Every row has a hidden score. In each pair, how much higher is the second row's than the first's? 20 means about the same, 40 much higher and 0 much lower. The score is a weighted sum of the row's numbers plus the product of two more (or one squared), each taken from its middle value.
[-47 -29 -19 -35 -18   3   2  11 -36  11   3 -37   4  34  35  57]
[-50 -10  -3 -40  27  24  25  18  -6  25  44 -23  39  40  20  54] -> 22
[-10 -13 -62 -40   8  -4   5  -4  -8  31  26 -49  21  30  25  49]
[-43  -5 -46 -62  -9  17   4   5 -18  -2  27 -18  20  32  21  55] -> 39
[-25 -19 -20 -21   6  51  19  23   1  -7  57 -24  13  39  31  66]
[-37 -23 -50 -26 -13  22  18  -5  -8  34  31 -13 -16  39  31  19] -> 9
[-28 -36 -30 -54  16  27  14  15   7  -7  56 -44  48   7  13  42]
[-25 -37 -21 -46  -8  18  -3  21  -9  11  35 -24  21  32  28  69] -> 24
[-13 -35 -42 -40  -6  27  30  17   2  -2  33 -38  32  43  -4  68]
[-41 -41 -48 -38   1  15 -30   9  -9   8  18 -60  11  15  13  34] -> 21
[-39 -34 -52 -20  21  27   9  25  -8  24  14 -23  38  43   4  10]
[-49 -18 -40 -64 -17  13   5 -15  -1  13  37  -1  24  23  26  39] -> 22
[-20 -28 -39 -42  14  60   2   6  -2  28  47 -37  17  20  13  16]
[-51 -32 -37 -45  -1  25   5  -5 -10   7  35 -34  49  27   1  44] -> 25
[-14  -6 -58 -35 -11  29  14  -8  12   3  39 -29  32  31  43  12]
[-28 -12 -42 -39   2  17 -28  12  14   4  40 -14  19  33  39   4] -> 26
[-45 -32 -40 -51   0  28   0   0 -14   4  38 -34  23   5  40  30]
[-25 -38 -46 -51  29  14   7   5   8  -1  33   6  45  31   9   6] -> 12
[-49 -49  -8 -37  23  26   4  28  10   9  45 -25  42  25  18  35]
[-43  -4 -46 -29  40   6  -7   6  -1 -25  42 -12  39  50  -6  27] -> 29
[-38 -39 -20 -46  48  32  21 -11 -10  -2  33 -21  47   6  33  60]
[-33 -38 -42 -30  43  29 -12  11  -2 -18  43  -5  42  29   9  25] -> 26
[-40 -36 -28 -42  46  -1  21   6  -9  18  28 -24  40  11  38  -3]
[-45 -41  -1 -29  14  10  26  -3 -27  29  40 -21   7  24  47  44] -> 33
[-43 -12 -17 -44   4  22 -52   5 -14   7  39  23  20  22  13  50]
[-17 -27 -16 -29  35  36  38 -18  26  11  27  -4  40  47  44  31] -> 1
[-56 -44 -21 -63  15  16  32 -21 -13 -24  27 -41  28  14  15  40]
[-23 -11 -10 -35  26  -9  34  22 -15  38  34 -31  47  24  46  34] -> 12
[-34 -41 -29 -50  21  11  33   2 -31   2  21 -38  22  27  30  44]
[-60 -18 -29 -32  30  25   0  18   1  11  40  -6  55  33   2  13] -> 31
[-42  -3 -17 -19  29 -14  -3  51 -13  17  41 -26  37  12  48  46]
[-38 -22 -26 -30  14   9 -13   2 -19  20  33 -41  50  27  15  -4] -> 24
[-25 -20  -8 -53  -2 -19  24 -16 -29 -13  49 -36  51  22   9  20]
[-56   7   4 -26  29  -5  28  14 -28 -10  47 -18  47  29  31  63] -> 30
[-36 -29 -32  -5  13   2  -2  19 -32  15  65  -4  20  -6  46  41]
[-59 -19 -43 -26  18   9   0  29  -5 -21  42 -41  33  31  17  24] -> 32
[-53 -52 -26 -34  25  12  13  27 -35  20 -10 -15  45  10  19  37]
[-84 -14 -21 -22  13  -6  39   2 -37   3  34 -13  18  24  27  16] -> 21
[-59 -61 -41 -29   9 -21  21   6 -23  17  17   2  32  -7  28  38]
[-41 -40 -12 -45 -13  21  30  24 -17  10  10 -19  28  50   7  51] -> 33
[-42 -38 -46  -5  22  11  -2  23 -17 -31  25 -32  46  14  37   1]
[-59 -28 -19 -25   2  16  24  49 -13 -10  26 -28  27  41  22  21] -> 22
[-47 -24 -38 -23  -1  -6  12  31 -20   5  17 -19  64  32  14  28]
[-47 -28 -14 -34   0  29  12  20 -20  17  31 -33  49  12  45  24] -> 18
[-60 -19 -33 -20  10  16  25  20  -9  13  34 -63  36  29  22  45]
[-57 -11 -44   1   4  17  19  13 -34   9  48 -28  23  37  17  46] -> 29
[-54 -26 -45 -50  18  19  26   0 -26  10   3 -42  24  18  36  30]
[-55 -25 -11 -37  -7  16  30  25 -47  -1  26 -26  43  18  22  37] -> 29
[-37 -13 -31 -19  12  25  39  16 -30  33  55 -16  46  14  28  35]
[-46 -41 -14 -32 -26  28  29   9 -28  15  -7 -33  11  41  25  51] -> 26
[-58 -50 -24 -26  -8   4  19  16 -43  29  12 -13  22  18  21  32]
[-52  16 -44 -43 -39  11   2   5 -29   7  14 -14 -13   4  47  57] -> 19
[-79 -31 -16 -38 -10 -15  42  14 -12 -11   7  -7  -9 -12  59  10]
[-79 -34 -14 -52 -13 -31   9   9   3   8  11 -29 -11  -3  34  60] -> 21
[-47  17  11   0 -38 -47 -17 -27 -34  14 -39  12 -44 -42  -7 -14]
[-41 -19  -4   0 -43 -42  -6 -29 -27  17 -30   1 -23 -49  14 -33] -> 14
[-43 -19  -1   9 -27 -55  -8 -40 -20  26 -23  -2 -34 -34  38  -4]
[-50 -16   1 -11 -27 -65 -27 -19 -26  12 -40   7 -28 -37  12   2] -> 24
[-40 -17  21  10 -30 -65  -4 -24 -31   9 -32  -6 -26 -42  41   6]
[-58 -48 -28   5 -31 -21 -31 -16  13  45  11   0 -44 -28   3  30] -> 26
[-31 -40 -12  -5 -35 -31 -34  -9   4  49  -1 -17 -42 -39  20   4]
[-34 -31 -20   1 -29 -41 -40 -16   6  35  -6  15 -35 -34  28 -10] -> 20
[-31 -30 -17  -3 -42 -35 -39 -24  -3  48 -20  15 -25 -37  13  -3]
[-35 -37 -21 -12 -37 -41 -37  -9  -4  47 -19  -3 -25 -30  28  16] -> 19
[-29 -50 -19   7 -21 -21 -44  -2   0  42  -8   9 -41 -51   7   6]
[-33 -33 -17  -8 -35 -28 -44 -19   0  34 -23   9 -31 -36  32   1] -> 17
[-39 -33 -12  -5 -38 -34 -53   0   5  37  -4   9 -30 -46  17   9]
[-37 -40   4   0 -21 -40 -38 -10   9  38 -21  15 -42 -45   8 -11] -> 27
[-51 -41 -14  -1 -35 -24 -30 -12   9  34 -20   9 -31 -43  36   1]
[-44 -40 -21  -6 -26 -48 -44  -6  -1  33 -21   5 -27 -30  15  -4] -> 21
[-41 -42 -12  -6 -47 -35 -44  -4  11  26 -21  -1 -36 -39   9   0]
[-37 -37 -13 -12 -35 -49 -40 -14   1  25 -20   0 -32 -44  28  18] -> 13
[-35 -43  -3  -3 -29 -36 -41  -3  12  23 -23  11 -44 -37  24  -8]
[-42 -38  -8  10 -37 -41 -53  -7  13  21 -10  -5 -34 -31  24  -3] -> 17
[-40 -37  -8  -4 -36 -34 -50  -5  13  26 -11  14 -23 -59  12  -4]
[-33 -35 -15   1 -34 -43 -43 -15  14  30 -19   8 -23 -50  28  -6] -> 19
[-26 -29   4  -4 -33 -48 -56  -5  29  15 -21  -5 -36 -34  26  -5]
[ -6 -10 -52   9 -32  35  17  -5 -29  72  27   2 -37 -27  -2  40] -> 27
[-22 -20 -53  -1 -51  31  32   3 -19  62  29  -8 -36 -11 -24  12]
[-14 -15 -42 -17 -46  31  38   0 -39  62  13   3 -34  -5 -18   9] -> 22
[ -2  -3 -43  14 -62  35   1   3 -39  60  -1  16 -13  -3  -3   9]
[ -3 -11 -45  21 -21  15 -24  18 -26  82  -3  24 -14   0 -18   7] -> 23
[  0 -22 -67 -11 -17  19 -17   0 -29  65   9   9 -19   1 -34  20]
[ -3 -27 -44   3 -28  46 -30 -24 -19  58  30  -1 -11  -5 -12  -2] -> 19
[ 44 -16 -65  18 -28  31 -26  -1  -9  54  17  -1  19 -17 -37  18]
[  2 -30 -59  43 -19  37 -18 -10  -3  49  14 -11   4   5 -31 -31] -> 32
[ 33 -14 -49   1 -23  37 -35  45  -3  51 -14 -28  -5 -15 -25  -6]
[ 25  20 -45   1 -26  31 -40 -11 -11  39  -1 -14   0  -9 -57 -39] -> 24
[ 25  13 -63   1 -23  40 -15  -2 -23  34  25   6  16   5  -6 -29]
[  7  -4 -60  16 -27  40 -21  26  -1  47  16   1 -15  -2 -32 -35] -> 20
[ 36 -13 -58  14 -33  44 -42 -23  17  46  -2   0  15 -13 -23  -9]
[ 26  12 -55  25 -17  42 -40  -9  15  45   8  -7  11 -20 -40 -39] -> 25
[ 16  16 -62  10  -6  43 -26 -20  22  50  27 -11  32 -12 -27 -33]
[ 14 -27 -60  20 -11  44 -33 -18  28  39  15 -13  24  -1 -25 -31] -> 21
[ -1  11 -63  -4 -15  39 -36   4  12  28  39 -13   4   6 -22 -39]
[ -5   1 -50  23   2  36 -59  -4  12  41   8 -13  35  -1 -30 -35] -> 27
[ 10  18 -53  17 -16  13 -55 -18  14  34  24 -13  36   3 -28 -31]
[ 17  -4 -61   8  18  26 -49 -18  30  32  24  -8  27 -22 -33 -37] -> 15
[  8   7 -20  13  28  16 -49  -8  44  16  32   9  48  38  26  14]
[ 11  21 -34  28  11  34  -6  16  16  27  49   0  53  43  11   6] -> 24
[  5  19 -15  21   6  40 -12   8  14  24  50   6  58  46  -9  -8]
[-18  15 -32  24   2  25 -24   0   2  26  33   1  63  46   1   0] -> 22
[-18   9 -24  39  -4  31 -20  14   7  28  41   2  63  37  10  -1]
[-11   8 -13  30   4  30 -15  10   7  23  41   3  65  48  -1  -6] -> 23
[ -7  18  -2  35  13  27   2   7  24  36  44 -19  69  41  24  13]
[  1   1 -20  26  12  16 -14  18   9  39  33  -3  61  41  13 -14] -> 22
[ -7  14  -2  24   3  23 -14  20  28  39  37   1  73  38   6  -2]
[ -9  15 -23  27  -7  41 -14   3  15  25  26  -8  62  52  -2  -9] -> 27
[ -3  13 -12  39  13  47  -3   0  11  35  35  -4  54  46  25  -2]
[-15   8 -24  26  -4  35 -11  29  24  30  33   0  57  49   7  -2] -> 20
[ 28  19  -3  -4   5 -38  -8 -54  -9 -12 -19 -10 -75 -56 -19   6]
[ 21   1 -15 -24  -2 -13 -17 -65 -18 -26   9   9 -40 -70 -20  -9] -> 20
[-16  -9 -51 -26   6  -8  12 -51 -25 -49 -21 -11 -41 -61  -1 -13]
[ 19  21   4 -31  -8  -9  19 -35 -45  -5 -19  -1 -67 -56 -39  -2] -> 24
[-22  33  -3 -49 -11 -15  34 -55  -7 -19 -14 -25 -63 -66 -36   8]
[ 12 -20   9  41 -28  -8  -5  60   6 -12 -67  23 -26 -46 -46 -23] -> 35
[  3 -39 -14  19 -19  21  12  54   1   3 -21  33 -37 -68 -32 -28]
[-23 -34   4  34 -20  22  29  36   3  14 -53  43 -50 -56 -28 -21] -> 24
[-24 -49  14  23  -2   2  25  55   7  -8 -50  34 -38 -51 -14 -32]
[  6 -62  22  48   5 -24  30  50   3  -7 -47  30 -34 -57 -32   7] -> 19
[-18 -30   6  42 -25  20  17  60 -13   1 -40  59 -26 -40 -15 -22]
[ 12 -38  36  -8   2  -6  18  49  10  -3 -47  41 -37 -59 -34 -27] -> 12
[ 15 -23  39  26  -7  17   8  64 -10   3 -25  53 -18 -48 -50 -28]
[ -8 -41   6  29 -32 -14  16  42 -21  -6 -27  32 -30 -54 -19 -42] -> 11
[-20  -9   7  50  -7 -14  33  58  11  19 -27  59 -43 -62 -25 -12]
[-13 -46   7  41 -44  12  43  41 -18   7 -49  11 -28 -57 -15 -21] -> 29
[-35 -28  29   7  12  -6  35  68   2 -10 -36  56 -33 -54 -32 -17]
[  6 -20  17   5  -1 -33  13  38 -19  19 -24  67 -44 -50   3  -7] -> 10
[ -6 -28  18   7 -29  -1  34  57  -5 -27 -35  50 -20 -69 -13 -24]
[-12 -48  29  12  -3  -9  36  77   3  10 -44  49  -9 -52  12  30] -> 19
[ -5 -60  47  26  -6  11  60  18   3  -6 -27  59 -39 -62 -17  26]
[-13 -17  44  12   1  -2  27  81 -13  -7 -41  36 -29 -66  -3   5] -> 24
[ -7 -35   9  37  -7 -20  29  53  14   9 -38  62 -39 -44 -42 -19]
[-21 -30  23  31 -18   7  58  50 -10 -16 -36  70  -8 -64 -37  -1] -> 24
[-16 -51  37 -10  14   1  41  54 -13  -2 -27  57 -28 -44 -45 -10]
[ 12 -41  25  -1 -13   0  35  67  -4  -6 -51  51 -30 -57 -17  18] -> 13
[-18 -29  22  11 -23  11  32  35 -13   8 -72  57 -23 -64   0   6]
[-40 -39  38  40 -14 -13  16  23  23 -21 -63  62 -25 -39 -28 -22] -> 25
[ -8  -5  -6  -9  -3  -1  49 -26 -65  23 -11  20 -53 -61 -35  13]
[  1   4 -26  12   3   3  80 -28 -59  22   8  -1 -59 -32 -44  33] -> 20
[  5  20  23 -32  18  31  69  -2 -46  23 -40  23 -59 -38 -40  18]
[ 27  38  -3 -39  -2  30  53 -20 -67 -10   8 -20 -45 -24 -40  21] -> 19
[ 16  35  13 -31  -5  29  74 -33 -58  -5  -3 -18 -46 -34 -33  -3]
[ 14  31 -29 -44   3   5  43 -13 -37  32  -6   6 -55 -63 -48  27] -> 13
[-25  18 -12   5 -10  17  96 -19 -52   2 -12 -19 -51 -51 -53  16]
[-10 -51  28   7  12   9  77  72 -11 -33 -36  14 -26 -46 -35   2] -> 29
[-27 -27  16  12  26   1  68  69  -9  -8 -24  57 -15 -64 -33  -2]
[-47 -58  43  34  -5 -11  62  50  -2  -8 -25  30 -38 -49 -16  11] -> 25
[-46 -27   7  29  -7  -2  40  56   4  -2 -54  29  -4 -69 -33 -37]
[-38 -47  32  20  13   7  44  58   6 -45 -48  47 -20 -54 -25  -8] -> 29
[ -6 -17  32  31 -13 -17  71  57 -45 -19 -49  37 -16 -45 -30   8]
[ 23 -29  24  19 -11 -16  46  49 -16   5 -78  17 -20 -56 -14  -9] -> 18
[ -6 -15  17  15  -3   1  57  64  -6 -18 -41  48  -3 -80 -27 -16]
[  7 -23  -1  48  21   1  32  81   4 -39 -50  50 -26 -39 -42  22] -> 27
[-12 -10  45   9  42  21  34  92 -12 -18 -31  58  -2 -39 -29  28]
[ 19 -33  27  28  39  -1  37  53  -7  -3 -34  23 -31 -69 -69  -6] -> 15
[ -1  -6  23  21  14  18  30  66  10 -34 -64  35 -15 -79 -17 -12]
[  9 -44  20  -9   2   3  15  80  13 -18 -35  20  -3 -59 -20 -31] -> 18
[ 15 -37   7  12  17 -22  -5  74   8 -20 -48  25 -27 -49 -12 -21]
[ 21 -15  55  24  -5  13  65  73  10 -34 -28  45   2 -26   0 -21] -> 29
[ -7 -47  28  18   4  10  20  90 -17 -13 -46  16   6 -36 -38 -13]
[  1 -13  17 -11  -1  30  32  86  33 -34 -65  17  13 -38 -43 -21] -> 4
[  5  35 -17 -73  -9  45  19 -50   3 -37  41 -18 -25  -7 -42  -5]
[ 20  30 -21  -7 -16  36   3 -27 -36 -15 -20 -16 -71 -43 -36 -14] -> 24
[ 45  40 -39 -33  54  24  -6 -17 -22 -19  26 -34 -39 -28 -19  -6]
[ 38  -8 -31 -30   8  20 -14 -41 -16 -19  23  16 -59  -9 -36 -10] -> 22
[-11 -24 -20   1 -33  -2   1  26 -47  60  17  25 -24  13   3  20]
[  2 -48  19 -13 -49 -33  51  18 -29  33  26   0 -12   4  21   7] -> 7
[-18 -11 -20 -16 -29   8  47  11 -57  25  30  10 -45  21  -5  32]
[ 15   6   6  24   9 -12   1  24 -42  55  49  37 -30  -9  14   5] -> 14
[  9 -21  -3   5 -14 -28  33  -3 -50  64   2  30 -25   0   3 -13]
[-15  15  13 -16 -17   8  42 -12 -44  85  14  27 -28  11  -9  40] -> 31
[ -2  -5 -19  15   6 -19  30 -27 -56  53  24  36 -23  -6  18  -7]
[ -6   2  32 -13  -1 -12 -13 -20 -67  28   3  37  -2  33  -8   7] -> 37
[  2  -7 -10   0 -19 -28  29   8 -43  68  26  40 -31   2  -8  51]
[ 17   6   9  13 -15 -19  29  -6 -29  64   1  48 -28  16  24  -7] -> 18
[ 37  -5  19   9  -9 -32  31 -19 -27  67  27  22 -25  26  -4  31]
[ -3  10  25 -11 -25 -16  14 -18   3  70  41  35 -35  14  29  22] -> 19
[ 47   7  28   7  -1 -12  10 -12  -7  28   1  31 -60  36  15  28]
[ 24  -8  39 -23 -14  11 -12 -15  -4  52  31  25 -42  31 -12  47] -> 24
[ 24  -6  25  -1 -10   1  19  -3 -16  38   6  50 -59  34  -5  51]
[ 34   6  25  -6 -17 -25  -4   4  -5  45   2  35 -46  38   6  46] -> 13
[ 53  14  29  -7 -11  15  20 -17 -12  31  24  33 -60  20  -2  40]
[ 41   5  19 -27 -34 -19  18  -5 -12  44  11  41 -43  25  -9  44] -> 15
[ 37  -1  16 -10  12 -20  22 -11 -26   9   7  45 -69  25 -11  28]
[ 50 -11  22 -22 -26 -23  19  -6  -8  28  -6  42 -47  16  16  47] -> 10
[ 45 -17  31 -19 -10   3  19 -12   4  44  13  31 -48  24  18  54]
[ 42  -8  31  -5 -19  -5  19  -9   1  37   1  52 -50  32   6  32] -> 23
[ 46  -2  43 -20 -16 -10   3 -16  -4  31   5  45 -49  21   9  42]
[ 31   0  52   2   3   8  21   4   7  59  16  27 -54  34  -3  30] -> 26
[ 42  -2  31 -18 -15   0  10 -21  -2  20   7  39 -50  32  23  51]
[ 38  26   9  11 -51  -2  -3 -33   6  30  -8   9 -22  26  40 -16] -> 15
[ -3   8 -12  20 -58  11   2  33  -7  44 -32  -1 -28  30 -10 -32]
[ 68   5   7  19 -41  19  -4  20  13  34 -19   8 -30  19 -13 -24] -> 16
[ 61  53 -13  36 -28  -5 -22  -7   3  34 -29   3  -6  12  22 -10]
[ 32  36 -26  41 -55   5  -9 -30  24  22 -35  19 -12  22   3 -27] -> 23
[ 20  50  14  50 -20  38  -9 -31  -6  24 -38   0 -13  25 -11 -45]
[ 40  52 -13  43 -40  24 -13 -30   8 -18 -43 -47   0  13  -7 -34] -> 8
[ 43  29 -12  59 -38  -7 -11 -12   8   5  -2 -36 -25  12   2 -47]
[ 31  39  -6  49 -26   6 -15   9 -12  -2 -60 -38 -14   6   6 -45] -> 30
[ 20  41 -14  12 -57  13 -32  -5  13  -4 -39 -29  -5   7   3 -53]
[ 13  42 -12  49 -50  19 -20  -2   1 -18 -50 -32  13  -5   5 -55] -> 26
[ -5  60   2  46 -31   9 -33  -5  18 -10 -47 -24   8   3   4 -60]
[ 20  39 -23  57 -29  10  -7 -11   2 -30 -47 -37  30  -7  -3 -60] -> 16
[ -9  54  10  54 -28  10 -21   0  23 -24 -45 -39  14  -2   3 -66]
[ 10  49  -9  70 -42  10 -15 -13  14 -29 -37 -36   8  18   2 -44] -> 17
[ 10  48 -10  49 -20  13 -18 -10  33 -20 -60 -29  21  19  -8 -55]
[ 12  48  -9  52 -27  16 -30  15   3 -25 -43 -27  22  13  13 -49] -> 26
[-20  57 -12  50 -33  -3  -2  -1   8 -26 -39 -29  20   2   1 -70]
[-37  73 -25  64  -6  23  10 -26  -2 -29 -32 -52  34 -15  -6 -42] -> 24
[-17  72 -18  24 -17  16  10   4 -12 -31 -43 -56  48 -15 -14 -50]
[  6  58 -25  50 -14  24  -4  -6 -12 -37 -43 -52  45 -10 -33 -45] -> 21
[ -2  57  -2  41 -11   0 -12 -15  -5 -35 -52 -70  41 -10  -6 -44]
[-26  68 -15  39 -13  11 -11  -8  -7 -41 -44 -56  36 -11 -11 -50] -> 26
[  9  72   4  47 -29  -4   1 -21   0 -40 -46 -56  34  -5 -25 -42]
[  2  81  -9  43 -15  13  -1 -32  -3 -29 -37 -56  41 -13 -20 -42] -> 21
[-13  79  -2  47  -4  19  30 -11 -14 -44 -49 -55  36   0  -2 -36]
[-13  71 -15  43  -9   9  14 -21  -2 -46 -43 -43  47  -7 -11 -51] -> 16
[-23  72 -22  42 -13   4  13 -10   3 -45 -46 -56  48  -6 -18 -42]
[-19  74  -4  51 -13  16  25 -16  13 -42 -46 -42  50 -15 -12 -51] -> 18
[ -1  70  -3  51 -18   6   7   5   5 -43 -38 -62  41 -25 -16 -49]
[-12  82  -5  52 -16  14   6  -7  15 -38 -51 -53  35 -17 -24 -45] -> 25
[-37  15  -1  11 -15 -23  12 -18 -73 -10 -49 -17  -4  -6  10 -34]
[-32  62  16   5  -4 -43 -11 -32 -64 -34  -8 -38 -12 -25  11  -3] -> 5
[-17  25  -5  -3 -32 -16  -2 -53 -58  -1   5 -36 -15 -26   4 -39]
[-36  35 -12  20 -28 -18   2 -28 -73 -11  -3 -22  -2 -31  21 -25] -> 19
[-31  22  21 -24   7 -39  -7 -37 -51  22 -28 -21  -6 -34 -36 -47]
[-28  26  -3   2 -17 -41  21 -26 -71  -6  -8  -8  18 -30  23 -33] -> 13
[-45  19 -14  32 -10 -26 -15 -33 -75  -7 -23 -44 -21 -13  -6   2]
[-33  38 -40 -12 -18 -56  -4 -30 -45  -7  -8 -63  -5 -27 -15 -13] -> 10
[-33  58 -39 -25 -15  -7  -1 -15 -45  -8 -27 -21 -19 -21  22 -35]
[-48  18   7 -16   3 -40  21 -24 -65   3  17 -21  25 -11  49  18] -> 9
[-56  -7  17 -23   4 -47  31 -23 -41   1   7  -2 -14  24  38  -8]
[-26   5  25 -14 -16 -25  22 -27 -52 -36  10 -22 -19  27  37 -17] -> 27
[-27  27  10 -26 -12 -61  -9 -35 -36 -28   5 -15  11   7  47  -6]
[-26  38   4  13 -13 -27   4 -56 -37 -10  31 -12 -11  28  50  18] -> 24
[-58   8  14 -45   5 -58 -18 -14  -2 -16  -7 -30  10  21  47   7]
[-55  20  12   8   9 -53  -6 -47 -40 -12  -3 -31   0  28  21 -12] -> 30
[-20   3  35 -23 -32 -89  24 -29 -20 -13  -4 -21   6  15  27   5]
[-33  34  29 -34 -11 -54  -2 -15 -31 -25   6   2  -1  31  30 -13] -> 37
[-14  42  11 -32 -14 -52  -7 -34 -38 -21  22 -35  10  11  35  -7]
[-28   7  19  11  24 -11   4 -27 -10 -24  24 -32  10  41  77  12] -> 31
[-19   7  46 -14  10 -33   7 -49 -52 -45  -5 -28   5  31  24   9]
[-49   5   1  -6  -8 -27 -12 -42 -17 -46 -16 -24 -24  40  46  25] -> 19
[-31   3  31 -24   0 -28   6 -15 -35 -24  10 -43 -11  32  61  20]
[-27  -1   9 -41 -24 -18   7 -19 -34 -41  -6 -27   5  29  58  10] -> 18
[-31  32   3 -22  -6 -46  -1 -25 -38 -54  12 -19 -28  26  37  34]
[ -2   5  18 -14 -10 -14  32   4 -21 -23  23 -19  -5  60  55  26] -> 17
[-35  24  52 -35 -11 -33  14 -38  -7  -1  -3 -19 -26  36  49  18]
[ 10   7  41 -22 -23 -36  -6  -7 -17 -34  -3 -23  29  37  52   6] -> 18
[ 22   1  17  -9 -38 -35  30 -18  -5 -33 -10 -36 -19  57  32  26]
[  8  16  15 -23 -32 -31  10 -13  -9 -41 -10 -11  21  34  69  10] -> 20
[-17  38  14   9  12 -46  20   2   5 -81  24 -53  -6  28  45  13]
[ -2  23  22 -33  -6  -1  26 -29   6 -83 -35 -55  25  18  52  38] -> 19
[ -5  37  63 -36  15 -17  24  -5  14 -73 -48 -23   1  38  28  35]
[ -4   7  23 -39 -20 -16  22  -9   5 -60 -48 -51   9  45  37  40] -> 14
[ -9  -5  46 -13   0 -20  45  -9  10 -62 -36 -58  15  49  33  18]
[ -1  24  25   5  10 -30  51  11  56 -57 -56 -58 -12  43  20  34] -> 7
[-22 -11  11 -23 -11  -2  44  -4  -1 -68 -39 -39  -4  32  65  40]
[ 17   0  35 -23  12 -31  30  -8  26 -68 -26 -55  -3  42  38  17] -> 12
[-18  28  38 -19  -1 -11  44   5  32 -61 -43 -46  24  31  61  35]
[ -9  37  30  16  -6  -9   9 -10   7 -67 -47 -32   7  48  54  29] -> 29
[-23  25  26 -32  -2  -9  36  10   0 -96 -29 -46   5  33  33  35]
[-16   7  26 -18  27 -37  30  14  25 -81 -22 -27   7  42  47   7] -> 8
[  3  20  22   7  12  -3  36   3  18 -89 -41 -44   8  35  55  20]
[-19  25  57   5  -2 -17  16   4  52 -63 -49 -45   5  35  46  22] -> 18
[-27 -14  56 -14  -5 -32  49   7  25 -70 -33 -38  17  31  45  33]
[-35  -3  46   1  -5 -35  27   0  37 -82 -13 -46 -20  28  45  35] -> 19
[-16  -3  52  -8 -14 -33  30   9  29 -90 -41 -19   6  18  49  36]
[-21   2  32  19 -21 -22  41   3  31 -89 -46 -52  11  18  48  27] -> 20
[-11  17  44  -7 -15 -28  36  16  37 -72 -40 -53  -7  34  43  26]
[-15  36  49 -32  -3 -12  28  -2   7 -68 -42 -56   4  26  49  26] -> 26
[-14 -18  56 -27   4 -32  18  -5  11 -70 -35 -44   4  34  40  26]
[-29  33  48 -21  21 -44  29   3   1 -61 -46 -65  -1  15  42  20] -> 16
[-28   7  44 -17  -8 -49  41  -7   2 -75 -38 -54  -2  34  23  27]
[-24  29  39 -28   0 -58  35   3  20 -65 -24 -63  -2  20  38  13] -> 11
[-40  33  42  -2  -3 -27  26 -14  14 -72 -29 -50   5  31  57  34]
[-29  10  18  -3 -13 -30  20 -26  20 -92 -52 -33  19  23  38   3] -> 19
[ 55   0  53  35  29  -5  -2  -9   0   9  31  43 -32  27   0   3]
[ 41  26  47  -3  17  -4   3  15 -13  -8  45  38 -20  41  16  15] -> 17
[ 55  37  28 -10   3   3 -29  -4  -5  11  26  25  -7  38   8  -8]
[ 32  17  72 -14   2   4  29 -14 -28   4   2  60  12  41 -14  21] -> 27
[ 19  26  55  26  24 -30  33 -35 -30  13  36  25  -3  43   2   0]
[ 29  11  51   2  28 -37  29  -9 -34  10  18  31   4  46  12   3] -> 18
[ 26  12  49 -12  60 -35  22 -28 -18  16  16  37 -25  27  15   4]
[ 56  23  34  -3  22  -7 -26 -52 -17 -29  10   4 -38   7  21   2] -> 25
[  6  43  64 -16  23 -49  23 -17 -19  -4  29  26 -16  34  19   4]
[ 61  23  34   0  25 -47  -3 -17  -6 -29  10  42 -13  26  22  17] -> 14
[ 31  13  30  23   9 -27 -13 -15  -6 -36  20  11 -30  31  24 -39]
[ 47  16  75  11  29 -13   8 -20  -6 -22   5   1   4  46  16  -9] -> 28
[ 45  37  57  13   7 -22  -1 -19 -25 -31   6  -4 -13  34  12 -26]
[ 50  34  50 -10  -6 -37   0 -30 -21 -16   8   8 -16  22  12 -23] -> 9
[ 20  38  28  20  23 -34   9 -14  -7   1   9  21 -36  28  54 -19]
[ 45  45  26  -3   3 -36 -16 -11  -8 -19  -5  12  -8  44  33  -4] -> 22
[ 43  43  47  23 -21 -26  -6 -21  -4 -18 -12  13 -32  35  24 -12]
[ 34  48  56  32   6 -20  -2   6   5  -5  19  17  16  38  19 -33] -> 24
[ 48  28  41  -3  -5  -8  -6 -13  25 -24   1  15  19  54  34   0]
[ 31  29  34  -8  25 -30 -16  -8  20  -5  12   3  21  47  42 -17] -> 16
